In the rows, 128 means zero.
Each named move below is a turn or a mirror, shown by a few rows before and after it. Which moves, in which order, take the first row of each later pair to the second? The first pair is answered.
Zov (before => after):
[144 119 124 117 141 122  89 109  98 118 149 151  89 141 131  96 132 151
 152 138 133 106 128 103 184 166 104 102] => [136 116 101 128 144 124  94  90 113 104 143 155  79 146 131  89 135 152
 148 119 134 109 125 104 173 156 117 109]
[101 128 136 117 134 151 119 123 122 122 104 106 146 135 121 112 149 129
 142 108  98  87 114 146  96 115 118 132] => [105 128 146 115 131 150 117 132 114 127 107 105 149 133 122 114 146 130
 143 117  97  87 116 146 102 118 111 131]
[131 111 135  61 134  85  72 125  82 123 118 206 104 139 165 128 134 163
 178 147 129 135  81 135 176 158  88 105] => [115 105  85  83 144  89  87  83 114  89 108 214  79 154 168 116 143 162
 167 108 130 145  75 136 154 138 115 119]
fasus (before => after):
[121 142 151 151 113 136 148 136 142 158 162 118 148 118  97 107 114 147
 149 125 134 168  83 149 128 127 132 110] => [ 97 142 139 156 120 137 147 142 147 168 158 136 137 113  94 109 120 150
 150 122 119 154  89 155 124 118 140 111]
[148 126 149 127 117 136 150 153 108 138 141  98 167 109 123 122 123 122
 136 154 138 145 126 118 129 158 103 118] => [118 131 139 142 126 139 157 161 115 165 132 106 156  93 113 128 132 127
 135 153 122 119 132 138 114 151 112 126]
[104 116 125 154 159 148 140 154 119 135  91 130 142 107 109 137 140 129
 108  94 110 141 141 138  99 133 125 152] => [100 112 106 147 160 141 127 151 119 118  95 157 134 119 125 138 147 126
 110  88 107 145 147 129 110 124 128 142]
Por (before => after):
[126 122 114 164 138 113 155  77 141 115  90  82  88 179  92 137 131 133
 118 101 160 122 105 100  82 139 175 156] => [ 76 129 130 150 150 106 128 151 117 192  94 138  86 149  86 166 147 136
 138 143 110  60 139 124 100 132 162 140]
[145 132 123 104 123 143 125 136 123 135 148 102 133 132 143 105 115 114
 125 154 139 165 118 119 109 142 134 128] => [130 134 130 100 127 140 116 158 117 159 149 117 133 123 142 113 120 114
 132 166 123 147 127 126 115 140 130 122]
[ 88 129 125 142 145 131 138 142 136 167 131 137 114 113 110 136 133 129
 138 134 104  94 137 143 115 130 128 133] => [122 124 113 153 136 134 159  90 151 113 126  98 115 134 115 118 122 127
 125 105 137 139 112 126 104 134 135 145]
[ 97 124 133 119 144 128 138 132 100 121 150  82 114 104 120 142 134 125
 144 124 170 119 148 125  82 112 115 141] => [ 93 125 134 118 144 130 136 136 100 124 151  85 117 102 120 144 134 126
 143 124 167 117 148 125  81 112 116 141]
vib (before => after):
[169 126 142 127 126 138 127 128 144 116 125 112 129 134 117 123 131 149
 122 126 142 142 134 132 133 140 126 123] => [157 120 121 122 131 131 116 128 149 103 127 140 116 144 125 124 141 146
 123 121 134 141 140 128 140 128 133 115]
[118 108 141 130 127 130 137 125 136 151 129 109 124 114 114 121 123 130
 114 123 121 106 135 133 104 140 120 139] => [147 106 148 121 119 127 132 117 130 127 133 101 133 127 121 116 118 127
 113 122 139 131 129 117 113 146 113 132]
[161 132 162 122 123 133 135 131 123 136 131 104 147 131 127 136 115 117
 135 132 148 149 122 119 138 154 107 120] => [150 120 132 113 127 122 116 131 128 104 137 151 129 149 144 138 131 112
 136 123 139 153 130 105 156 132 115 108]
Sunur (before => after):
[133 140 154 131 124 125 135 145 124 159 125 111 139 107 125 135 126 141
 119 148 128 108 140 137 130 139 120 131] => [129 138 152 129 127 125 135 146 124 158 124 116 136 107 126 135 128 141
 118 150 125 106 140 138 131 138 124 129]
[152 105 172 120 124 113 133  98 116 109 105 116 126 123 106 112 106 157
 119 118 152 147 132 125 104  86 127 131] => [125 107 154 131 134 114 139  99 128 122  98 126 114 115 100 114 113 159
 116 109 137 129 136 141  91  78 139 139]
[140 165 131 101 125 143 130 105 120 117 123 132 158 130  80 107 133 122
 138 142 148 133 156 125 154 153 130 117] => [131 168 126 114 129 148 141  96 128 124 114 122 154 125  73 106 134 125
 135 133 146 125 154 137 136 150 140 129]
[137 125 127 148 113 137 142 107 151 129 123  94 105 116 114 119 114 120
  99 115 131 125 113 133  92 143 135 141] => [103 121 104 147 126 130 128 128 154 144 123 140  89 113 119 128 129 120
 104 118 104  98 130 138 101 125 142 133]
Then:
(two moves a pair)
[ 87 131  65 147 151  97 131  94 143 119 140 194 140  98 124 131 137  94
 121 108  99 112 118 141 113 123 152  95] => [145 133 129 105 130  86 102 130  99 117 163 179 175 104 138 137 120  86
 137 152 122 136 119 110 160 150 111  64] : fasus, Zov
[152 156 106 138 137 128 151  83 144 121 129 123 115 131 126 136 121 130
 137 118 133 131 143 144 113 124 114 171] => [131 152 101 125 144 118 125 116 131 135 134 172 106 132 137 148 135 128
 146 133 112 112 159 143 135 112 110 155] : Por, fasus
[121 118 114 141 136 137 134 114 137 119 123 110 116 122 119 120 134 135
 124 116 137 133 130 147 114 120 135 141] => [118 119 135 122 135 128 113 151 117 143 132 136 121 117 124 134 138 133
 136 143 124 119 144 144 139 121 121 126] : Sunur, Zov
[171 120 128 129 126 144 140  91 134  98 124  93 146 140 128 111 110 137
 117 117 167 160 106 111 122 134 135 135] => [ 96 124 101 156 150 147 147 115 151 159 114 130 121 106 109 125 130 146
 119 116 118  98 127 153  96 115 157 148] : fasus, Sunur
[124 147 185 145 130 131 102 123  99 178 123 111 154  72 161 117  65 124
 173 167 148 139 163  99 167 138  58 130] => [ 94 130 131 135 141 116  76 122 110 144 126 191 120  94 190 124  90 119
 175 151 125 136 180  86 190 102  77 111] : vib, vib
[131 101  99 122 113 142 150  93 162 123 112  96 148  92 129 123 125 132
 101  94 163 121  95 109 115 120 132 159] => [105  92  73 118 121 131 133 102 167 117 114 146 130 100 140 130 141 130
 104  89 143 110 107 107 123 100 143 147] : vib, Sunur
[121 128 124 134 120 130 135 124 132 145 137 122 131 126 117 128 126 139
 118 130 124 118 128 129 122 133 132 127] => [122 123 112 128 122 123 126 125 133 130 139 142 125 135 125 126 131 134
 119 130 123 123 132 119 134 127 134 118] : fasus, fasus
[127 141  96 187 129 134 154  83 158 109  95 100 121 135 107 110 141 116
 108  85 155 137 113 124 102 114 143 149] => [119 146 156 140 126 119 103 184 103 183 119 154 143 110 114 141 146 115
 136 165 119  90 147 126 157 125 100 109] : Sunur, Zov
[132 120 122 132 121 125 123 157 127 109 122 141 121 121 139  85 137 117
 119 159  97 104 135 103 159 131 130 117] => [145 119 115 140 116 129 136 128 136  85 117 117 122 129 137  76 130 116
 110 142 116 124 121 100 147 134 136 126] : Sunur, Zov
[107 107 142 133 131 125  84 154 115 185 112 115 150  87  66 144 120 146
 152 103 144 112  91 100 140 152 153 108] => [136 104 132 136 122 126  94 116 124 141 110  91 153 105  71 131 111 142
 143  81 169 146  74  84 135 155 158 114] : Sunur, Por
[ 95 127 107 133 132 127 131 133 141 131 123 152 107 130 131 132 143 128
 132 121 113 118 134 148 125 112 140 129] => [146 133 150 129 114 135 145 119 127 124 125  89 138 129 123 121 115 128
 129 131 147 145 116 136 121 139 121 136] : vib, vib
[114 114 131 124 125 122  83 168 105 127 138 180 112 129 129 153 151 143
 132 159 110  94 139 143 167 134 132 119] => [149 107 123 115 113 119  82 138 108  75 143 168 114 155 145 143 143 139
 126 144 137 137 126 118 176 133 132 113] : Zov, Sunur
[175 112 144 111 113 115  71 141  72 135 103 107 122 115 131 158 122 116
 155 144 120 103 161  93 170 161 101 108] => [115 102  77 137 136 116  76 124 108 130  92 156  81 117 132 160 146 118
 150 110  89  79 172 113 146 126 138 121] : Zov, Por
[119 121 130 135  92 147 122 103  86 101 162 151 105 177 153 111 120 135
 125 110 153 181  79 111 158 119 131 158] => [ 72 118 112 139 107 144 111 127  91 130 159 197  88 164 152 125 137 138
 128 115 120 146  98 127 159 100 140 156] : Por, Zov
[116 133 139 114 126 140 140 130 126  99 163 116 153 150 104 141 105 106
 132 139 148 141 102 103 174 141 120 125] => [112 130 125 118 128 139 139 121 130  87 162 124 147 156 109 139 107 105
 128 130 147 146  99 103 171 135 126 127] : vib, Sunur
[149 136 114 128 126 129 150  91 133  85 136 134 114 154 147 118 124 122
 124 101 145 159 131 125 113 130 113 136] => [104 146 109 148 139 136 160 109 143 139 126 140 101 124 125 127 131 130
 125 103 118 113 143 160  87 128 123 152] : vib, vib
[123 121 149 128 128 125 131 151 111 173 120 102 148 108 106 142 142 129
 124 153 129 126 144 160 118 160 101 109] => [105 119 111 152 137 132 152 118 140 154 108  96 128 113 101 132 147 131
 112 116 130 131 137 169  92 148 129 128] : Por, Sunur
[147 133 131 160 127 184 109 134 116 181 113 140 132 112  99 139 121  91
 116 132 132 144 139 155 140 153  96 141] => [160 120 111 145 124 174  90 124 116 135 122 170 124 138 122 134 128  83
 115 123 139 167 138 128 164 139  99 122] : vib, vib
[132 139 163 129 121 143 146 135 117 156 122  91 148 107 122 133 114 133
 133 141 129 100 116 153 117 135 117 148] => [ 90 127 105 135 136 132 133 128 136 132 121 157 111 120 138 132 138 132
 131 118 104  87 131 157 119 101 141 142] : Zov, Sunur
[104 139 124 120 137 123 108 167 121 156 132 167 120 125 129 143 135 128
 132 146 108 112 153 145 131 119 131 129] => [164 135 147 103 118 121 108 145 109 109 141 127 143 147 140 129 115 121
 130 147 150 162 134 113 146 134 114 122] : fasus, Sunur
[112  90  80 114 136 102 111 116 133  92 130 208  96 157 144 127 150 139
 143 118 105 113 138 116 162  95 138 111] => [166 101 159  85 114 103 100 150  90 116 146 161 139 148 138 134 124 137
 155 166 127 131 131  99 189 131  94  95] : Zov, fasus
